In the data rows, the value 128 means zero.
Here are some points, one per row:
tensor([122., 120., 145.,  96., 140., 197.,  76., 208.])
tensor([105., 106., 147., 121., 138., 133.,  98., 116.])
tensor([171., 128., 146.,  84., 145.,  63., 185., 125.])
tensor([149., 121., 173., 163., 150., 138., 162., 101.])
tensor([109.,  88.,  93.,  43., 128.,  43.,  88., 170.])
tensor([134.,  92., 123., 106., 131., 110.,  92., 177.])
tensor([134., 152., 120., 185., 116., 171.,  76., 126.])
tensor([120., 234., 144., 200., 120., 112., 200.,  78.])
tensor([165., 110., 126., 138., 137.,  83., 181.,  85.])
tensor([101., 132., 157., 191., 113., 140., 149.,  98.])
tensor([141., 163., 139., 164., 157., 156.,  99., 135.])
tensor([115.,  94., 100., 116., 129., 177., 103., 125.])
tensor([140.,  91., 187., 152., 142., 137., 121.,  88.])
tensor([124.,  77., 113.,  99., 185., 122.,  87., 126.])
tensor([124., 150., 124., 111., 140.,  94., 165., 119.])
tensor([115., 143., 113., 225., 117., 105., 197.,  21.])
tensor([ 72., 123., 172.,  60., 131., 158., 114., 227.])
tensor([137., 143., 153., 122.,  99., 112., 131., 156.])
tensor([170., 133., 145., 112., 130., 165., 126., 149.])
tensor([144., 133., 140.,  91., 103., 140.,  64., 185.])
tensor([143., 132., 109., 149., 176., 118.,  91., 122.])
tensor([134., 106., 136.,  90., 135., 106., 109., 162.])
tensor([144.,  99., 130., 118.,  99., 137., 174., 105.])
tensor([ 52., 113., 121., 147.,  61., 165., 122., 146.])
tensor([145., 161., 115., 116., 139.,  88., 126.,  69.])
tensor([101.,  97.,  98., 141., 168., 136.,  60., 114.])
tensor([115., 129., 117., 152.,  87.,  92., 187.,  91.])
tensor([140., 156., 152., 133., 124., 138., 143., 110.])
tensor([146., 148.,   3., 160., 102., 111., 212.,  41.])
tensor([135., 103., 140.,  87., 146., 132.,  80., 233.])
tensor([132., 160., 118.,  83.,  64., 161., 107., 134.])
tensor([177., 133., 145.,  58.,  90., 151., 142., 235.])
tensor([125., 182., 127., 201., 186., 128., 114.,  79.])
tensor([ 89., 155., 104., 170., 117., 134., 133., 101.])
tensor([136., 119.,  76., 162., 219., 141.,  80., 126.])
tensor([ 97., 141., 147.,  96.,  75.,  96., 136., 113.])
tensor([ 94.,  72., 119.,  68., 119., 150., 149., 206.])
tensor([170., 122., 145., 156., 101., 126., 185.,  62.])
These points spread out most along one direction. Where along it does each point below lie, from 0 to 9? The average is between 4 and 5, and the first point in the table lies past the average.
tensor([140., 156., 152., 133., 124., 138., 143., 110.]) ~ 4
tensor([105., 106., 147., 121., 138., 133.,  98., 116.]) ~ 5
tensor([144., 133., 140.,  91., 103., 140.,  64., 185.]) ~ 7
tensor([134.,  92., 123., 106., 131., 110.,  92., 177.]) ~ 6
tensor([170., 122., 145., 156., 101., 126., 185.,  62.]) ~ 2
tensor([177., 133., 145.,  58.,  90., 151., 142., 235.]) ~ 7
tensor([122., 120., 145.,  96., 140., 197.,  76., 208.]) ~ 7
tensor([145., 161., 115., 116., 139.,  88., 126.,  69.]) ~ 3
tensor([115., 143., 113., 225., 117., 105., 197.,  21.]) ~ 1
tensor([124.,  77., 113.,  99., 185., 122.,  87., 126.]) ~ 6
tensor([ 72., 123., 172.,  60., 131., 158., 114., 227.]) ~ 8
tensor([ 97., 141., 147.,  96.,  75.,  96., 136., 113.]) ~ 4
tensor([143., 132., 109., 149., 176., 118.,  91., 122.]) ~ 4
tensor([170., 133., 145., 112., 130., 165., 126., 149.]) ~ 5
tensor([134., 106., 136.,  90., 135., 106., 109., 162.]) ~ 6
tensor([149., 121., 173., 163., 150., 138., 162., 101.]) ~ 3
tensor([132., 160., 118.,  83.,  64., 161., 107., 134.]) ~ 5
